A single turn carries every row of the set below to another of its rows. Some are shown first; where does it send the rows asked next?
k_939: [-14  -9 -13  10  13   5  18   8 -30  -9  -6 -32  33 -10  -5 -28 -28  12
  -5 -12  19   8   0  -1  16   8  -9]
k_228: [ -6  -6  -7  -5  32 -14 -23   4  -1   3 -32  17  23 -13 -21 -10 -16 -18
 -24  25   9   7  -5  34   0  14 -21]
k_917: [ 16  -2  24   8  -3  -3 -17   7 -17   3 -31 -18  32   4 -36 -16 -14   9
  -9  -7   4 -10 -38  23   3  14   2]
k_306: [-19   1  17  12  21  26  -5 -14 -10  13 -20  13  23 -31 -10  35 -16  -6
   3  19   9  10  23  -6  14 -21 -17]
k_571: [  5  -3   9  19   2  11  13  13  -3 -14   3   3   9   5 -23 -15   8 -10
 -13  19 -30  14  13  -4  16   4  -3]
k_309: [ 13   8  15  30  -1   8  15  -9   1 -15  -3 -19 -13   8  -6 -17   1 -11
  -2  -4 -26  -2   1  -1   8 -12   4]
k_453: [-10 -12   0  17 -17   3  17   4 -29 -12 -19 -16  22   6   1  36  -6   8
   2   7  10 -15   7  17 -26 -17  13]
k_70: [ -1 -18  24 -13   4   9 -16  -5  -7  11 -34   0  22 -16 -24  -9 -21  10
   2  12  -8   8 -21  -9  15   8  26]
k_901: [  6  -9  -2   2  28  -9 -15 -13 -17  -8 -34 -22   5   6   0  -9 -27 -17
 -17 -16  24   4 -11  47 -13 -10  -6]
k_858: [-21   8 -12  20   5  -3   7  13 -16   3  -3 -23  30 -14 -10 -33 -25   9
 -16  -1   5  -4  -9 -14  22  21  -8]
k_474: [-20   2  -2  -3  27 -21 -19 -21   6  11 -41   7  -9 -16   7 -19 -14 -18
 -18  14  -6  -9  -6  12  -5 -12   1]
k_66: [  6  -9  -3  -2  34 -12 -10 -19 -11  -8 -40 -12   4  -4  -1 -11 -23 -17
  -6  -7  22   1  -7  48 -14 -14 -15]
k_787: [ -4  -1  -9   3   1   8  -8   3  15  16 -10  13  19  13   9   1  13  37
  -8  25   2  -7   0  -8   0 -16 -23]
k_600: [  2  32  20  45  10  11 -12 -10  -8  11 -16  -8  24 -15 -19  28 -16  -9
  -7  -2  18 -18  -5  20   5 -10 -38]
k_904: [-12  -3   4  17 -16   9   4  -4  -2   2 -17  -2  12 -16   0  43 -19   3
   8  25  -1 -13   0  -9  -9  -3  27]
k_156: [-15   3  -8  15  11   5  11  -7 -13   0  -8 -33  15 -20   5 -27 -37   9
   1 -12  10   0  -8 -18  21   6   4]
k_735: [ 31  -7  12  21   8  21  17   2  -7 -26   2 -17   8   6 -23  -4  -9 -11
   6   0  -7  19   7  17  13   1  -7]
k_680: [-32  10  11  25  12   1   2  -8 -35   8 -21  -7  17   0   0  14  12  -4
 -14  -3   4 -16  19   7 -11 -41 -29]
k_899: [ -9 -21  21 -11  -2  -4  -1  -3 -33   0 -40 -17  19  10 -11 -23   0  15
  -7 -12  -6  -4 -15   8  -6 -19  18]
k_101: [-24  -4  -2  -4  23 -16 -23 -17   1  11 -36   0 -10  -8  12 -17 -17 -17
 -27   8  -7  -2  -4   5  -2 -11  15]
k_175: [ 21  -8  -7   2  10  22  -7   0  12   6  -8   4  28  10  -1  15  -4  35
   8  17  24   6  -4  12   3  -8 -30]
k_622: [ 16   8  -3  15   1  10  -6 -15  17  11 -14 -10   6  16  16   5   0  35
   6   2  15 -16 -13   6  -5 -24 -24]
k_840: [ -5  -7  -5  -3  28  -8 -29   9  -2   5 -25  11  24  -8 -21  -6 -24 -20
 -32  22  10  14  -8  29   5  21  -8]
k_620: [-31  10  13  25   9   3   5  -6 -33   8 -23  -3  21  -1   1  13  12  -1
 -17  -2   3 -13  22   9  -8 -42 -29]
k_59: [-22   1  14  12  24  23  -8 -13 -13  15 -17  13  21 -30 -11  35 -13  -9
   4  21   8   9  21 -10  12 -19 -18]
k_386: [  1  29  17  43  15  10 -15  -9 -12  10 -13 -10  24 -15 -22  30 -15 -11
  -3   0  20 -18  -6  19   3  -7 -40]
k_61: [ -1   7   2  32 -22   0   0  16 -11  -4 -11  -6  32  -2 -19  39 -12   3
  -7  21   8 -22 -10  17 -15  13   3]

k_61 turns into k_453
k_101 turns into k_840
k_917 turns into k_899
Now find these:
k_620 turns into k_306
k_571 turns into k_735
k_386 turns into k_680
k_787 turns into k_175
k_228 turns into k_66
k_939 turns into k_156

A single turn carries every row of the set below to another of its rows. Some are shown first; where does it send the rows asked next?
k_748: [ 35 -10   3 -16  -3 -11  -8  19  -4 -13 -31   2  19 -11 -31]
k_189: [ 38  -9   0  -5  -5 -20  -5  24  -6  -9 -33   0  19 -12 -39]
k_753: [ 14 -17 -17 -28  -1 -19  11  42  40 -19   4   6   7  16 -34]
k_605: [ 22 -28  29  -7   6 -16   1  30  20  18 -43 -11   3 -21 -11]
k_201: [ 27  -3  29 -18  -5 -10  11  14  16 -26 -23  -1   5   0 -16]
k_776: [ 21   2 -12  -7  15 -59  13  40   5  16 -13  11   6   0 -22]
k_356: [  8  -4 -12 -21   0 -33  15  31  40 -22   8   3  -2  18 -36]
k_304: [ -1 -15  17  -1  -3 -41   3  30  35  20   6 -18 -21 -22  -7]
k_850: [  7 -14   2 -13  10   6   3  22  18 -15 -42 -18 -19 -18 -45]
k_244: [ 16 -25  18   6  -5 -30  16  42  34  25  -9 -13 -22 -21   1]
k_871: [ 32 -10 -23   5   2 -45  13  45   0   7 -20  17  11  -4 -23]
k_286: [  6 -13  -3 -20 -12 -21  21  39  36 -25   3  -4 -10  24 -22]
k_656: [ 33 -16   6  -6  16   8   8  35  15 -10 -36 -18 -25 -15 -40]
k_938: [ 22 -24  15  -7  -2  -8   4  31  21 -41 -24  -1   4   0 -10]
k_627: [ -5 -29  10  -5 -15 -22  10  31  27  20   1 -21 -21 -25  -7]
k_760: [  7   2 -31   8  20  -3   4  38  22  11 -18 -12 -16 -32 -20]
k_849: [ 36  -1 -19 -11  12 -51  16  37  13   4  -8  21   4   3 -31]
k_208: [  7 -14 -34   9  11 -12  -3  23  26  12  -8 -24 -28 -25 -27]
k_359: [ 16 -16  -7 -30  -6 -38  13  34  38 -15   9   9  -5  19 -30]
k_367: [ 35 -12 -24 -11   3 -54  15  32  12   8 -13  12   6  12 -24]
k_494: [ 19 -28  25  -5 -11 -15 -12  30  30  10 -45   2 -11 -17 -19]
k_395: [ 25 -24  28  -5  16  -6  -1  23  21  14 -42  -5   2 -20 -19]
k_780: [ 29  -3  -3  -2   0 -53  29  36   7   9 -12  22   2  -1 -31]
k_471: [ -1  -7 -36  -1  15 -16   0  31  19  10 -15 -18 -23 -35 -29]
k_49: [ 22  -7  29 -14  -6 -11  10  23  31 -29 -20  -7   7   5 -18]
k_879: [ 32  -2   7   0 -12 -13   0  27 -11   0 -36  -1   5   7 -30]
k_62: [ -2 -18   8  -6   2 -27  11  33  36  26  -3 -25 -21 -21   2]
k_757: [ -2 -19   5   6   3 -28   9  27  22  28  -1 -18 -25 -24   0]
k_247: [ 17 -14 -17 -23  -1 -38  21  27  35 -21   0   3  -8  24 -25]
k_233: [ 33 -11 -12  -5   7 -57  15  37  10  10  -3  13  15   0 -28]
k_497: [ -2 -15 -12 -32   6 -35   8  38  33 -23   7  -6  -5  14 -30]
k_518: [  9   2 -33   0  24 -16 -10  38  24   7  -4 -20 -16 -27 -35]
k_658: [  7 -22   0  11   1 -27   5  23  39  25  -3 -22 -24 -20   1]
k_504: [  9 -21  14 -14   9   7  -1  14  17  -8 -37 -11 -16 -17 -45]
k_484: [  6  -8 -36   2   5  -1  -4  39  27   1 -18 -13 -28 -23 -40]
k_477: [ -4 -11 -32   2  17  -4  -6  32  25   7  -5 -20 -22 -26 -20]

k_850 turns into k_49
k_757 turns into k_849
Now find these:
k_518 turns into k_497
k_244 turns into k_871
k_233 turns into k_471
k_879 turns into k_656
k_504 turns into k_201
k_760 turns into k_753
k_658 turns into k_367

A single turn carries every row of the set below to another of its rows. Some are shown first; where does it send the rows asked next?
k_896: [  4   0  18 -12  14  19 -23  42 -31  -5  26  -1  21  -1  29  18  22 -20
  29   8  -3  -8 -19 -34 -30   6  19  -6  11]
k_310: [ 14  12   2   4  28  15 -17  33 -25   9   5  12  23 -12 -20  28 -10 -18
   7  -5  14   5 -16 -22 -23  10 -16 -23  24]
k_998: [ 21  10   1  -4  17  -1  -7  12  -1   4  -8 -16   6   1  -9  32 -13 -19
 -38  17  18   3   5 -11  -4 -19 -12  -1  20]
k_422: [ -6   0 -23 -17   6  23 -19   3 -17   2  -6 -18  -3 -30 -29  -1  -7 -35
 -10  -3  20   2   4 -17 -16  16 -25 -12  32]
k_915: [  1   4 -27  -6  35  22 -35   8 -37   0   0 -16 -18 -17  -6   8  28  -7
   1   7   5  20  -1 -28  19  20  21 -20  31]
k_737: [ -4  -9  -9 -18   6  18 -13  11  11   8  20 -24  18 -43   9   1  -1 -12
   0  30  30 -12  18 -26 -15  11  -4  -6  24]
k_256: [-10  -3   0 -17   0  26 -19  36 -44 -18   3 -38 -19  -1  17  -9  45 -36
  26   8   4   3   5 -31 -19  15  13   8  10]
k_205: [ -4   5   3 -19  25   4 -17   8 -24 -17  16 -17   3  19  22  13  27 -20
 -24  -1 -12 -13   7  -7  -7 -21  24  13  24]
k_723: [ 15   7  13 -18  23  10 -26   4 -22 -21   4 -18   1  27  14  24  23 -14
 -29  18  -9   5  -6 -27   5 -13  31   3  19]
k_930: [  1  -6  -7 -40   8  32 -10  12 -29 -18  12 -26 -14 -11   2 -10  34 -21
  -3  12 -12  -4  14 -41 -16   9  26 -16   8]
k_485: [ 14   4  11  14  25   9 -16  39 -41  -4  12 -13  12  -5  11   6  26  -4
  26  19  41  10  30 -19 -18  13   2  -5 -13]
k_288: [ 20 -24  -5 -10   8  23 -39  -3   7  12   3 -24 -11   3  18  16  -7  -9
 -12  24   6  18  -3 -40  17 -13   0   6  16]
k_363: [ 14   4  -3  -9  28  42 -37   6 -43  -2  19   2  -8   4  13   1  17  -2
   8   8  11   8   0 -26   7   6  29 -33  28]
k_965: [ 18  -4  28  17  10  14 -27  22   3  -3  -4 -22  -1  11   2  25 -14 -16
   6   5   9  23   1 -25  -4   1 -29  30  46]
k_379: [-11  10  11   0   7  10 -16  38 -36 -35  -1 -39   8  -2  -7  -5  32 -34
  23   2  24   5  18 -24 -29  27 -14  16  21]
k_174: [ -2   6  -4   4  14  16  -6  28 -19 -11  -2 -30  -6 -28 -21  -3  -1 -27
  18  -4  17  11  27 -11 -26  24 -34  16  34]
k_16: [ 11 -20  20  17   4  21 -10  23  -8  10  -9 -10 -13  13  -9  17  -3 -11
   7 -11   2  20  11 -39  -3  -4 -32  12  45]
k_524: [ 20 -13  -7 -17  19  30 -28  13  -1  17  30  -4  15 -27   6   3  -8  -1
   4  18  29   0  15 -25 -12   2   0 -21  -6]
k_100: [ 12  13  26  12  13   1 -27  20 -29 -15 -10 -30  -1  27  10  17  21 -23
 -13  18  40  12  18  -2  -3  -7  -3  26  14]
k_325: [ -8   5  33  -6  -2  41 -34  19 -15  -3  13 -21  -2 -13   7  -9  18 -26
  17   8  41  -3  11  -8 -19  23  -3  15  52]
k_779: [  0 -33  16  11   0   4 -18  28 -26   8 -12 -17  -7  18  17  19  31 -16
  18   4   0  18   8 -49  -7  -5  -9  23  -1]
k_341: [ 13   3  10  -3  25  15 -15  46 -36   3  -3 -22 -17 -14 -14   8  48 -10
  11  11  25  20  25 -24 -11  20  11   1 -14]
k_345: [-14  -6  21 -30   8  19 -27  15 -13  -5  16  -7  20 -21  12  13  31 -25
  11  12  -9 -10 -15 -34 -33  21  22  13  19]
k_172: [  8 -35  -9   0  11  22 -27   4  -2   3   4 -23  -6  14   9   7   9   1
  -1   8  -1  20  12 -61  19  -9  -6  -4  21]
k_644: [  3 -11 -26 -38  16  35 -29   9  -4  -6  12 -26  -2 -21 -22  -5   7 -23
  -7   0  -6   6  -5 -43  -8  13   0 -18  14]
k_897: [  1   8  21  -1  23   7 -30  18 -16 -17  11 -28  10  24   0   4  22 -22
 -18  -7  33   0  27   9 -11 -10  -8  30  16]
k_133: [ 16 -17  30   0   2   7 -17  31 -14   0  -1 -24 -11  14  33  25  22 -16
  11  24  -6  14   4 -37 -11  -9   8  32   1]
k_344: [  4   4 -11 -16  14   5 -15  19   0   6  10 -23  12   7  -1  16   0 -29
 -38  -1  24 -16   3  -4  -7 -29 -11  -2  17]
k_72: [ 10  20  -4   6  26  13  -7  58 -19   0  -4 -20   1 -15 -30  24  13 -21
   4  -3  16  12 -10 -32  -8  17 -14 -20  39]
k_662: [  5   8  18  16  20  31 -40  13 -32  -2  19  -1   5  -9  13   1  -5 -12
  31  -2  34   8  12   1 -13  19 -12   7  46]

k_998 turns into k_288
k_644 turns into k_930
k_325 turns into k_72
Now find these:
k_205 turns into k_779
k_662 turns into k_310

